(in the rows, 128 means zero)
Rows swapped in pairs by one turn or mirror: which row each one swaps with
The rows were stretched afterwards, more along some directions than others.
pep: [127 131 155 134 104 128 151 123 166 161 104 123 136 104 153 116 130 157
  98 126]
dud: [139 102 128 120 128 139 117 170 107 111 138 119 109 142 124 130 105 134
 144 145]
pobu: [144 121 155 136  94 133 137 147 162 130 110 142 116 135 159  99 130 166
 114 157]
nuf: [150  84 152 127 103  97 110 132 120 131 131 143 133 140 120 116 124 110
 128 154]
fof: [125 138 112 115 114 137 108 155 142 130 112  90 153 150 113 124 118 128
 110 138]
rifa: [145 109 149 103 136 125 100 154 113 128 135  87 161 142 118 117  92 135
 121 142]
Gimi: [128 111 120 141 110 128 135 165 113 104 122 131 122 144 136 152 141 105
 136 135]
Sil: [123 134 131 141  99 133  99 168 163 143  70 106  87 141 138 129 127 153
 104 179]
Lom: [126 143 126 140 103 140 144 107 156 131 123 112 123 115 141 126 147 130
  99 142]
Gop: [109 141 133 125 115 155 134 133 157 130 110 104 128 124 127 107 130 137
 127 133]
bimo: [131 121 114 123 100 131 104 143 136 120 115 107 158 138 110 117 112 134
 111 136]
Pevaz: [165 122 153 114  96  79 102 146 133 156 115 121 138 128 122 121 107 143
 122 145]
lig: [152 113 125 119 126 122 108 163 132 130 134  96 136 141  99 120 107 130
 128 151]
Riruk: [147 123 122 109 104 114  85 113 134 158 104 116 127 120 103 117  95 149
 145 153]
Zavin: [122 115 126 131 125 118 123 185 112  86 134 128 120 160 152 115 147 113
 120 155]
nagun: [152 102 146 135  76 112  97 129 151 158  94 137 113 143 107 114 119 117
 117 164]
fesi: [118 128 131 123  74 118  90 139 162 132  70 114 121 149 128  96 140 140
  95 187]
Rir: [158 127 158 116 133 131 143 104 139 142 153 100 144 121 133 124 124 140
 132 139]
Soku: [164 113 159 128 132 122  99 135 126 168 119 138 120 121 125 131 102 144
 145 155]
lan: [133 107 147 170 120 131 132 185 149 128 123 126 120 132 161 141 153 126
 118 131]
metep: [161 140 151 108 109 119  89 128 130 193 107 114 129 123 105 136  78 179
 132 131]
tir: [105 153 106 132 106 131  94 137 138 105  71 128  98 135 158 109 155 149
  95 163]
Datem: [160  90 143 113 118 112 111 166 106 147 141 109 144 123 104 131  98 137
 153 128]
nulak: [141 121 136 100 105 125  92 119 127 152 124  93 145 135  86 135  76 147
 120 141]
Kosu: [130 123 138 160  96 119 126 115 142 129 117 135  96 143 148 128 122 144
 105 159]
lak: [137 131 157 147  97 154 152 159 191 131 129 100 138 153 144 125 153 161
 105 162]
selok: [140 100 136 163 119 153 160 151 150 111 122 118 123 152 123 121 145  89
 123 152]
zonez: [108 139 126 140  94 171 140 133 148 120  93 106 128 125 132 127 136 168
 106 153]
luz: [142 140 141 140 160 135 119 127 120 123 144 136 126 102 154 135 124 115
 130 120]
vadaz: [153 103 138 138 129 130 149 171 107 120 151 116 143 145 117 169 115 101
 133 120]
mot: [156 131 166 116 122 129 128 120 128 158 155 120 128 134 116 154 111 126
 145 117]
tev: [160 100 143 136  90 126 120 181 142 150  97  94 131 142 108 134 116 134
 119 159]
Bezeg: [126 111 138 111 128 122 139 164  98  97 147  94 155 150 132 147 112 135
 107 134]
tefuf: [139 119 156 113 132 117 117 129 129 136 122 108 128  97 140 123 125 149
 118 141]
Ser: [131 132 144 108 126 105 101 125 128 130 122 139 133 146 154 111 117 152
 116 155]
nitab: [131 125 162 111 138 104 129 164 106 110 156 126 158 143 142 128 127 158
 109 140]
div: [124 137 146 157 133 143 134 116 129 139 112 114  96 115 145 136 111 125
 101 126]
Fub: [145 122 121 111 107 112 108 173 143 122 114 125 129 138 147 105 142 152
 118 146]
Kinog: [156 122 155  95  97  84 107 136 136 155 127 105 143 154 111 107  95 149
 109 160]
tatuf: [129 136 129  96  89 119  99 155 151 116 104  89 133 167 120 100 107 156
 118 183]
zudeb: [119 132 136 129 137 154 119 154 146 107 135 109 139 157 145 114 139 148
 120 160]
Zut: [140 148 139 114 137  98  98 110 105 154 130 147 139 117 124 122  93 145
 120 131]
rof: [144 102 158 133 120 146 126 156 113 137 142  96 135 150 117 150  92 162
 103 149]
Vuzo: [131 130 151 124 135 116 119 151 117 121 124 121  96 144 157 117 117 146
 122 154]

Fub swaps with Zut
Pevaz swaps with bimo
mot swaps with selok
dud swaps with Soku

Rows swapped in pairs by one turn or mirror: which row each one swaps with
The rows were stretched afterwards, more along some directions than others.
Sato: [ 83 148 145 126 139 157 130 155 163 116  81 120 149 135 148 151 134 164]
zilan: [132 132 130 130 115 156  88 108 124 128 132 130 133 133 141 114 107 114]
Dukez: [ 91 137 144 145 157 137 104 154 157 157  92 102 131 105 144 122  87 146]
nife: [104 135 149 139 144 105 139 147 107 129 128 136 107 130  95 105 122 146]
berir: [136 154 121 131 144 123 137 125  92 106 128 148 121 146  81 113 137 136]
lubun: [114 132  85 128 121 133 117  94 141 131 140 145 142 103 148 128 102 123]
gerur: [148 158 104 135 139 119 130 108 134 101 128 160 144 122  86 145 138 103]
Muk: [144 156 107 166 176 123 154 124 124  93 120 138 157 135 122 125 144  95]
Dogo: [132 113 127 114  82 125 112 119 100 168 157 116 106 111 130 146 120 148]
tuta: [112 146 151 107 174 121 136 178  93 120 115 111 126 143 111 124 119 141]
vop: [ 96 158 150 145 160 120 139 174 152 133 107  96 140 120 111 128 102 132]
gadob: [119  99 141 101 115 148  75 108 138 126 141 138 150 111 141 150 127 122]
vumu: [114 114 133  95  73 160 122 117 143 121 128 138 138 111 140 167 145 176]
Bas: [127 146 100 136 114 127 146 113 128 135 129 144 168 139 125 151 121 114]
soko: [135 172  84 158 130 115 162 128 134 130 140 134 146 129 121 115 145 115]
demeg: [ 65 130 143 104 127 137 103 143 151 134  87 116 135 100 131 148 126 156]
Tuzek: [ 89 139 158 123 145 128 117 165 144 143 112 102 159 119 135 158  99 117]
Lapet: [143 143 108 115 117 119 132 122 134  98 131 147 134 119  91 137 159 112]
Depid: [145 140  94 142  91 133 103  75 137 133 133 147 116  99 111 109 106  96]
Lezus: [ 93 155 106 129 104 128 137 145 131 152 108 121 140 128 140 134 140 138]
Zele: [131 153 133 105 173 124 111 144 117 103 104 127 173 150 116 137 137 103]
Boto: [143 102 119 117 108 109 111 100 101 105 130 137 110  94 106 140 125 141]
Budol: [123 127 138  96 132 103 125 164 129 127 118 108 130 132 111 131 140 144]
dul: [ 86 163 112 116 154 123 116 147 133 129 111 121 173 109 101 145 112  92]
Fetuv: [118 141 108 143 162 139 126 143 115 122  98 130 154 133 134 138 106 108]
zani: [150 106  98  94  95 111 111 118  86 141 178 125 137 144 117 148 138 105]
rifo: [117 119 137 143 149 125 158 129 104 123 133 139  96 132  97 113 160 136]
Lerug: [116 144 154 124 171 138 126 150 134  93 127 137 147 152 112 125 130 111]
deta: [136 124 133 130 155 100 133 143  91 113 126 119 106 140 120 112 148 142]
Fiti: [104 123 162 120 118 111 107 149 103 155 140 106 129 128 132 117 127 153]
nos: [128 130 132 129 167  91 116 114 102 100 114 145 103 117  90 106 145 137]
ziru: [119 165 105 119 123 131 145 139 117 150 132 140 153 160 139 130 131 136]
Piro: [121 114 112  96  89 149 107  94 177 100 119 153 127 103 132 140 140 156]
Puvu: [126 133 140  97 167 118 100 124 136 104 131 127 141 125 118 122 107 112]
pab: [155 128 133 158 141 105  96 109 132 137 142 129  94 103  92  78  96 104]
fiku: [127 158 142 132 149  76 129 154  69 136 119  98 136 143 101 119 148 118]
Mezo: [136 111  95 109 104 116 110 112 108 125 141 152 139 108 106 149 105 124]
popel: [108 152 118 142 147 101 104 138 129 146  97 111 138 115 120 107 130 121]
nuv: [149 140 136 113 144  86 146 134  74 133 175 122 127 143 102 128 156 113]
Tivaf: [124  98 119  90  80 140  81 110 152 149 145 140 148 115 152 152 120 155]
safu: [100 145 129 115 152 132 117 138 119 136 104 114 140 119 122 122  84 117]
budom: [102 145 132 136 116 122 165 170 146 144 102 105  98 128 111 111 110 156]

gadob swaps with deta
Muk swaps with zilan
vop swaps with safu

Rows swapped in pairs by one turn or mirror: which row each one swaps with
The rows were stretched afterwards, more along some directions than others.
bepi: [172 148 103 111 141 161 135 152  94 136 145 162  92  88 125 128 138]
gomaz: [174 201 110  93 162 135 104 126  94 144 116 166 126 105 167 132 146]
zis: [155 165 142 133 147 144 106 100  80  79 158 114 154  67 159 156 148]
rago: [141 170 122 129 133 151 104 143 102  79 160 134 161 110 186 145 160]
beg: [198 173 111 120 149 124 115 134  77  94 132 174 128  61 164 128  98]
kub: [153 158 143 127 135 134 135 123 109 120 142 161 123  74 117 153 129]
Fiful: [138 137 136 131 147 126 114  87 129 106 127 125 117  66 136 144 156]
magu: [122 192 124 115 136 173  83 126 117 131 114 146 103  89 153 117 148]
mer: [149 171 127 120 128 165 119 172 109  97 144 189 142 120 141 131 113]
bulut: [121 127 154 117 127 155 104 143 138  83 154 126 130  95 120 139 148]
Kasab: [138 155 144  87 134 166 105 167 116 155 147 172 131 123 116 139 143]
fet: [128 129 118 139 136 116 108 101 121  67  98 110 117  66 158 158 140]
fon: [168 161 123 106 155 115 126 145  85 122 171 172 160  98 155 141 154]
taz: [143 188 151  96 156 122  90 137  92 120 140 151 138 102 175 126 171]
besog: [127 155 147 109 127 137 123 142 149 105 166 115 120 143 114 133 147]
bamom: [143 142 153 139 145 135 119 126  93  65 127 143 163  86 162 150 119]
bibak: [130 203  77 137 156 142 115 124  97 112  97 192 116  63 183 128 132]
sev: [105 204  88 150 148 136 135 119 104 110 125 171 121  74 143 127 123]
fuga: [156 198 105  99 149 164  76 131  77 113 118 146 133  52 187 131 146]
Boda: [146 155 113 130 143 133 143 140 100  83 143 165 135  81 130 148 107]
Dume: [186 170 112 109 145 163 111 149  43 123 151 174 131  64 181 135 134]
pok: [145 206 118 140 154 124 119 109 105  89 118 161 138 103 172 134 129]
zolo: [119 170 146 126 149 137 102 107 136 100 135 139 125  83 132 124 174]
Voka: [ 72 172  99 155 123 129 134 127 118 129 155 129 124 114 141 138 115]
dar: [129 128 116 145 123 121 111 137  80  85 149 130 152  90 193 123 104]
Kivaz: [179 148 128  73 140 114 104 151  98 132 157 139 148 112 156 135 150]
rese: [182 183 150  82 142 187  96 149  94 108 113 161 132  70 150 131 133]
sav: [ 96 175  95 152 120 176 108 127 121 121 164 149 130 102 139 141 136]
guz: [172 169 148  64 141 169  79 159  95 134 145 148 145 111 152 120 154]
fod: [133 181 154 133 128 162 112 152 112  77 142 162 163 126 165 128 114]
Basu: [110 128 103 156 108 150 130 145 130  72 151 127 126 101 145 150 108]
midol: [ 88 183  93 185 125 145 128 101 125  91 104 150 123  45 158 128 106]
doro: [111 172 132 142 136 144  89 125 105 111 133 137 135 120 188 115 134]
dup: [100 172 122 135 111 154  80 152 140  70 148  97 140 108 167 126 128]
Keze: [114 148 115 137 132 151 106 143  82  98 154 134 148  66 177 130 138]
zapo: [139 190 128 131 145 123  96 134  90  97 160 166 164 117 191 126 137]
Panod: [135 145 101 158 133 153 140 109 119  72 114 141  98  62 141 129  99]
gek: [125 188 152 113 134 126 112 127 116 134 147 130 135  90 132 131 150]
dipa: [109 199 110 138 136 151 101 127  94 122 100 159 123  57 176 111 102]
mege: [132 140 124 158 133 130 140 134 124  63 158 122 136 123 152 137 142]
gur: [182 155 164  96 141 165  96 150  89  64 126 138 146  72 155 140 137]
borul: [131 143 119 114 129 109 123 146 104 152 148 170 107 127 127 142 127]
siduz: [ 72 159 119 171 107 165 121 122 136  78 125 109 125  66 141 152 118]
ref: [135 198 152 108 149 116  99 124 134 115 126 150 152 112 158 124 151]
bugor: [154 166 134 134 142 135 113 137  84  73 145 161 175 115 187 124 110]
Tagu: [183 123 146 101 133 134 122 143  90  95 158 127 125  82 135 154 130]

kub swaps with siduz
ref swaps with dipa
Dume swaps with rago
sav swaps with zis

